Each row is where one point has got to under a steady rotation. How many ticks took it there?
The counts run from 0 to 545.
[ 25  -2   1  -8 -22  -8  13   2 -42 -19   5  -8  26 -11  -7  12  -8 -28
  14  17   8  -3  45 -35   8   2  37   5  20  28  -7 -16  19 -10   5 -26
  11  19  20   1 -31 -10  11 -33  17   2  34 -23  -1  13  -1 -13 -18 -41
  34  12  -4  16   0 -23   8  26  -3  -1  37  -1 -12   6 -16 -29   7 -17
  -9   5 -25  28  -9  -8   2   4  15 -12] : 144
[ 38  21 -11  -5   9   4  -1 -13 -21  -4 -20  -3  33 -27  19 -12  15 -19
  15   3   8  -5  37  10  -4 -11  22  31   9  17  11   3  18  -8   6 -24
  10  31  12  -8   7  18  14 -45   7   4  11   0   3   9  14 -28 -22   2
   9   0  -9   7  -6 -56  11  19  -3   1  34   3  -7 -18  -2 -29  22   2
   6  -9 -12 -24   1  38   5 -40 -18 -17] : 119
[ 31  26  -7  12   9  -2  -4 -12  -9  -2 -27  -8  34 -23  47 -18   9 -21
   7  10  22   9  22   9 -24 -15  14  37   6   5  17   8  -7  -3  -8 -30
  10  41  15 -22   8  20  27 -17   5  -3  16  27 -13   7  11  -4  -6  15
   9  -6  -9  20   9 -36  14  28 -12   4  27  17  14  -1   6 -22  26  -5
  18  -5   7 -50  -5  33  17 -16 -21 -15] : 497
[ 26  -8   2  -9  17 -12   3  16 -24 -37 -16   3  -4 -21 -24   6  -6 -18
  13  26  13 -20  17 -56  -3 -15  34  22  15  12  -9  24  29  18  25   7
   4 -20  12   2 -23   9  26 -45  10 -15  13 -12  15   8  17 -14 -24  14
 -14   7  -8 -23   2 -42   2  18  13   8  16   7 -36  -3 -11  -5  11 -10
 -23 -32 -24  22   7   0 -12  11 -15  -3] : 421
[  7  27 -35   9  12  -8   2   6 -19 -26 -27 -34  18 -20  21  29 -16  -2
  10  28  24  16  -5 -50 -22   9  23   1  15  -2  14  31 -18   4 -42 -13
   3  -2   0  -3 -48  -6  18  16  -1   0  14  17 -21  -5   0   3  -1   0
 -20  14  17 -17  40 -15   0  21 -32  20  20   0   0  16  -3  -9   8 -10
  -1 -13 -20 -10  27 -22  -5   2  10   7] : 207
[ 25  -7  15  12  11 -11  -4  -9 -11 -17  10  -4   1  -1   4  10 -18 -31
  18  26  27   5  21 -29 -10   7  42  23  19  36 -19 -22  -8  -9  15 -25
 -13 -10  10  -1 -36  -8  19  -9  18  -7  -7  18  10  17  20 -37   7 -12
   8  22 -13   3  -7 -17  15  38   7  -6  35  17  -3  20  -4   9  28  -8
 -15 -22 -38 -16 -19 -30   6  -3 -36  11] : 319
[  8  17 -36   9   1 -11   5 -15 -38 -39 -31 -33  20 -21  -5  11 -12   2
  18  16  27   2  15 -32  -5  12  13  -2  10  13  17   9   4   7 -22 -24
  20  33  -4   9 -42  -6   0  -2   8  -4  29 -28  -5   6  23  13 -14 -27
   7  12  -4   0  38 -26  -8  28 -30  10  33  -4  -4   1  -8 -39  -3 -22
   6  -5 -32  21  23  -2  -9  26  24 -17] : 377
[ 47  -5  16   4   1  -7 -10  -7  -6 -12  -5   9  34 -28   5 -16  -4 -22
  15  22  10 -20  30 -16  20  -6  27  27   3  15  -1  14  22  13  27   6
  12   2  31  -8 -26  11  39 -38   6  -2  28  10  11  33  10 -46  -7  11
   5   1   6  -5  14 -31   6  31  -4   4  22   5 -39  -2  -8  -5  11   1
 -12 -22 -20  18  19   2   0  -6 -19  11] : 154
[  8  23 -21 -11  17 -15   4  -1 -36 -33 -36 -27   7 -10  -1  24 -14   7
  11  16  26  15  27 -41 -27  -7  19 -12  12  -2   6   9  -7   7 -27 -28
  12  32 -10   3 -23  -1  11  -7   5  -7  20 -26  -3 -18  14  47 -29 -24
   5  13 -13  -3  23 -34   2  10 -18  11  28  -4   2   2 -21 -22   9 -21
  11  -8  -4  -6  12  19  -1  17  22 -26] : 241
[ 25   1  22  -3  -2 -27   7   4 -18 -22 -41  -3  14 -15  -2  -1  -5  -2
  10  15  12   5  46 -24 -10 -22  26   3   3  -6 -19  13  -6  18   2  -8
   9  28  21 -28 -11  -2  26 -34  -6  -8  47  -9  -1 -11  14  45 -20 -11
  19  -1 -42  25  14 -33   6  30  -9  -3   2   1  -7  10 -19 -12   8 -17
  19 -11  12 -19   1  22   0  35  20 -22] : 267
[ 23  10  -7 -16 -13   1  21  -4 -24 -18 -30 -22  17 -24  -6  28  14  -2
  -8  13  10   5  28 -40   6  -5  27  -7  22   6  13  10  20   3 -32 -14
   9  26  34  -7 -36  -2  -4 -26   5   4  45  -9   2   0  10   1  -8 -33
  -5  17   0   8  17 -46  13  16 -20   3   6  10  -8   3 -16 -21 -19 -27
 -26  10 -31  29   5 -17 -13  12  34 -18] : 6
[ 47  15   6   7  -2 -10 -17 -17  -3   5 -31   2  42 -18  15 -19  -2  -7
  19   9  18  -8  44   7  -5  -5  24  27 -16   9   3  10 -11  -4  26 -21
  11  39  11 -12 -15  12  25 -32  -3   0  23   2  11  17  17 -15 -14  -4
  14  -1 -18  12  25 -31   6  41 -16  10  33  11 -19  -8  -5 -27  13   3
  10 -15  -5 -15   6  34  14  -5 -20 -21] : 123
[ 17  -3   1   4  15 -14  21  19 -26 -42   9 -11 -25 -18  -5  29  -3  -4
   4  22  12   9  -2 -71  -5 -18  34   4  40   5  -6  16  28  14 -10   3
   4 -27  17  -8 -38  -6   9 -22  16 -24   9  -4  -2  -5  -1  -6  -7   7
 -16  22 -11  -9  -2 -31   6  15   9 -10   3   9  -9  12 -20  -5   4 -27
 -29 -17 -35   5 -13 -28 -24  17  10  15] : 42
[ 17  -8  -1  13 -21  -2  19  -6 -33 -25  18  -8  11 -20   4 -14   5 -10
  16  -3  -1   5  37 -40   8   1  34  13  29  16   2  -1  27   6  -3 -18
  25  22  25 -10 -19 -16  16 -30  17 -16  46 -19 -19  14 -13   1 -25 -19
  26  10 -14  37  -2 -26   4  27  -6 -18  25   3  -2  19 -16 -40   8 -35
   5  -6 -22  13 -13  -9  -4  14  41  -2] : 139
[ 24  23 -15  15   7 -25  -7  -8  -9   0 -33 -20  27  -9  45  -7  -7  -7
  19  13  33  20  32  -7 -31  -4  20  17   5  -7   0  15 -21   6 -19 -29
  -1  33   7 -20 -14   0  25  -1  -6 -10  30  19 -23  -8   5  25  -7   6
   8   0 -17  12  25 -27   3  27 -22   0  27  11  10   6  -6 -17  20  -5
  25  -6  16 -52  15  18  15   4  -1  -8] : 97
[ 47  13  14  -1  -7  -1  -8  -8  -1  12 -33   1  48 -22  18  -9  19 -14
   1   2  17 -11  35   3  14  -4  30  28  -1   9   0  -1   2   5  16 -13
  12  44  35 -23 -19  16  22 -44  -8   1  36  20  10  18  15 -31  -1  -7
  11  -1  -9  22  18 -38  18  36 -13   1  15  20 -16  -7  -3 -12  -1   0
 -12  -8 -17   0   8  18   0 -14  -9 -11] : 528
[ 36   2  -2 -33   7   5  20  26 -22 -15 -20  -9  10 -18 -21  36   7 -33
  -6  25  13   1  17 -39   5 -18  31  10  30   6  -6  15  20   3  -1  -4
 -13   3  32 -14 -37  10   5 -48   8   9  17   3  12   1  13 -13 -11 -15
  -5  20   4 -13  -3 -54  23   7   3   5  16   7 -25 -11 -18   1   2  -1
 -30  -4 -25  19   8  -5  -4 -12  -2  -8] : 418
[ 12   0  -9 -14  -8  12  23  -6 -31 -32 -27 -16   0 -13 -21  23   8 -10
   9   7  18   6  29 -50   7  -7  34   0  32  17   2 -10  25   4 -13  -3
  17  27  27  -2 -31  -2   5 -38  15   2  34 -15  -1  10  14   7  -9 -32
   2  21  -3  14   5 -40  11  17 -11   6   9   1  -2   7 -12 -25  -8 -27
 -18  10 -31  30 -12 -14 -21  17  22 -18] : 7
[ 40  -2  14  12   5  -9 -14 -18 -15 -26 -10  15  22 -18   3 -31   8  -7
  21   7  10 -24  39  -3  11   0  27  30  -6  18   1   6  19  11  38 -12
  22  36  18   3 -12   9  27 -31   8 -14  18 -15  12  33  22 -38 -14   5
  15  -1 -13  17  11 -42  -1  35   0   3  27   9 -28   0  -2 -20   7  -9
  -3 -23 -33   7   7  18  -4   5 -21 -14] : 526
[ 33   4   2 -12  -4 -26  13   8 -22   1 -29 -17  33 -26   5  25  -7  -6
  -2  21   5  21  45 -32   1 -16  35  -8  22  -9  -4  34   3   5 -13 -14
  -1   4  30 -21 -31  -3  11 -19 -12 -10  36 -12  -1 -11  -5  18 -35 -19
   4  12 -25  15  16 -36  12  12 -11 -14   7  15 -20   7 -38 -15  -6 -18
   3   3   4  -5  22   2   4   2  30  -5] : 273
[ 23  14 -17  16  26  -4   8 -12 -15 -27   6 -30 -10 -20  30  10  11   7
   8  25  22  21   1 -30 -34 -14  36  27  35  16   8   8  10 -12 -15 -40
   5 -16   6   0 -18   2   1  -5  15 -18 -24   7   7  -7   9 -24  -6  27
  -7   9 -14  -4 -13 -50  10   6   5 -15  27  13  17   7  -3 -12  16  -2
  -9 -22 -40 -48 -13   1  -6 -25 -27   6] : 81
[ 30  19  -4 -17  15  -2 -12   1 -15 -12 -49   0  28 -22 -11   4  19 -17
   4   6  21 -17  25 -17  -8  -9  21  19 -13  14  19   9  13  13   6  -6
   4  43  13   0 -22  23  20 -48   3  19  28  -1   7  19  31 -13  -8 -11
  -1  -4   4  -9  23 -45  17  29 -19  26  22  13 -27 -25  -8 -12   3  -2
 -14 -14 -11  10  11  25  -5  -7 -12 -27] : 391
[ 26  -9  46  25  -3 -21  -3   4  -1 -22  10  18   1 -17  11 -17  -2 -15
  12  13  10  -1  30 -27 -12 -21  31  29  21   0 -22  18   5  21  23  13
   5 -10  32 -28  -9  -3  41 -22   1 -32  33  13 -12   5  -3  -8  -4  35
  12   9 -42  32  -1 -19   1  37   9 -24  -3  23  -9  21  -9   3  21 -16
  -5 -22  -7 -26 -13 -11  -7  24   0  19] : 297
[ 11   9  -3  22   4 -21  -1  -8 -30 -34 -14 -20   7 -24  33 -18  -8   7
  26   5  17  15  17 -19 -27 -12   5  13  24  14  -1  13  -2   4 -24 -36
  22  22 -10 -15   7  -4  21  -6   6 -17  23  -1 -35  -6  -7  32 -22  17
  19   1 -27  22   9 -22 -10  32 -13  -3  30  -3  22   7  -5 -40  28 -19
  24 -16   3 -43 -12  25   1  19  16  -8] : 100
[ 27   2 -10 -10  14   9   6 -17 -26 -33 -36 -20  -7 -14 -15   8   7  -3
   7   8  26 -11  18 -29  -4  -9  19   4  15  30  15 -15  21  -5   6 -25
  20  47   8  12 -30   0  -7 -31  27  11  10 -18  12  18  37 -16   5 -37
   6  10  -2  -3   9 -45  10  22 -12  10  28   6  -2  -9  -1 -22   2 -14
 -26  -4 -47  21  -9  14 -11  12   1 -28] : 385
[ 29   7   9  10 -25   5   6  -2  -9  -2  -8   6  34 -33  19  -7  19 -14
  -4 -10   4  -3  32 -16   6 -10  19  15  21  -2   9  15  16  15 -15   1
  19  31  39 -31 -15   6  32 -32   0   7  68  15 -32  15  -7 -10  -9   3
  16  -2  -2  38  11 -22   8  42 -14  -2  -4   7  -5   9   3 -30  -5 -17
  -5   8   0   2   4  -1  -3   4  33  -1] : 537
[ 38  13   2  -3   9  -5  -4  -3  -2 -18 -43  -2  25 -36   8  -2  16  -1
   0   0   9 -17  15 -12   0  -9  18  18  -7 -10  16  29  11  26   8   9
  12  34  33 -12 -26  23  35 -37 -13   7  41  11  -2  14  16  -7  -5  21
 -13  -6 -13   7  38 -54   8  30 -21  14  -9  16 -17 -10   4  -6 -10  -2
  -5 -17 -12   7  25  25  -8  11   3 -11] : 396
[ 28   6  -1 -28   6  -7  10  17 -34 -25 -29   1   4  -9 -33  32 -13 -27
   1  34  16  -2  30 -49  -3 -11  36   3  10  10 -13  20  14  11  10  -5
  -9  -5  28  -4 -35   3  19 -45  10   2  11 -15  20  -1  15 -10 -16 -22
 -10  19  -1 -20  12 -35   8  16   0  13  20   7 -33   6 -18   4   8 -11
 -21 -19 -22  29  21  -6  -1   7  -2  -4] : 417
[ 10  32 -33   2  11 -17  10  -6 -29 -29 -26 -25  14 -33  30  12   3  17
   3   9  12  18   7 -30 -20  -2   9   3  26  -9  20  43  15  13 -46 -22
  20  16   7 -11 -20   6   9  -7   6 -12  24  -2 -15 -17  -2  30 -25  22
 -13   7 -11   0  31 -36  -5   8 -23 -10  10  -5  13  -7 -10 -35  -7 -13
   9  -5  -5 -26  18   3  -7  -2  26 -14] : 238
[ 33  20 -27 -15   3  14   4  -4 -25 -26 -26 -10  26 -31   2   1  23 -20
   6  10  12 -15  16 -21   3 -11  16  20  15  14  23   9  33   9 -10 -20
  11  34  17   4 -13  21   9 -44  14   9   9   0  -8  21  14 -26 -14   0
  -6  -2   8 -15   6 -59  14  14  -8  11  28  -1 -15 -22  -1 -32   1  -4
 -25 -10 -19  20  12  23 -14 -22 -10 -21] : 387
[ 14  19 -34  27   4 -20   3  -3 -24 -21   9 -41  24 -27  38   3 -17 -19
  16  31  16  17   3 -35 -18  17  22  11  27   3  20  20   1   1 -40 -29
  11  -8   4  -2 -35 -11  18  19  11 -10  16  19 -27   9 -16 -19 -12   4
   3   6  23  -3  25 -10  -8  30 -23   5  50   2  12  20   0 -32  21 -12
  11  -6 -28 -23  17 -23   4  -6  -1  15] : 343
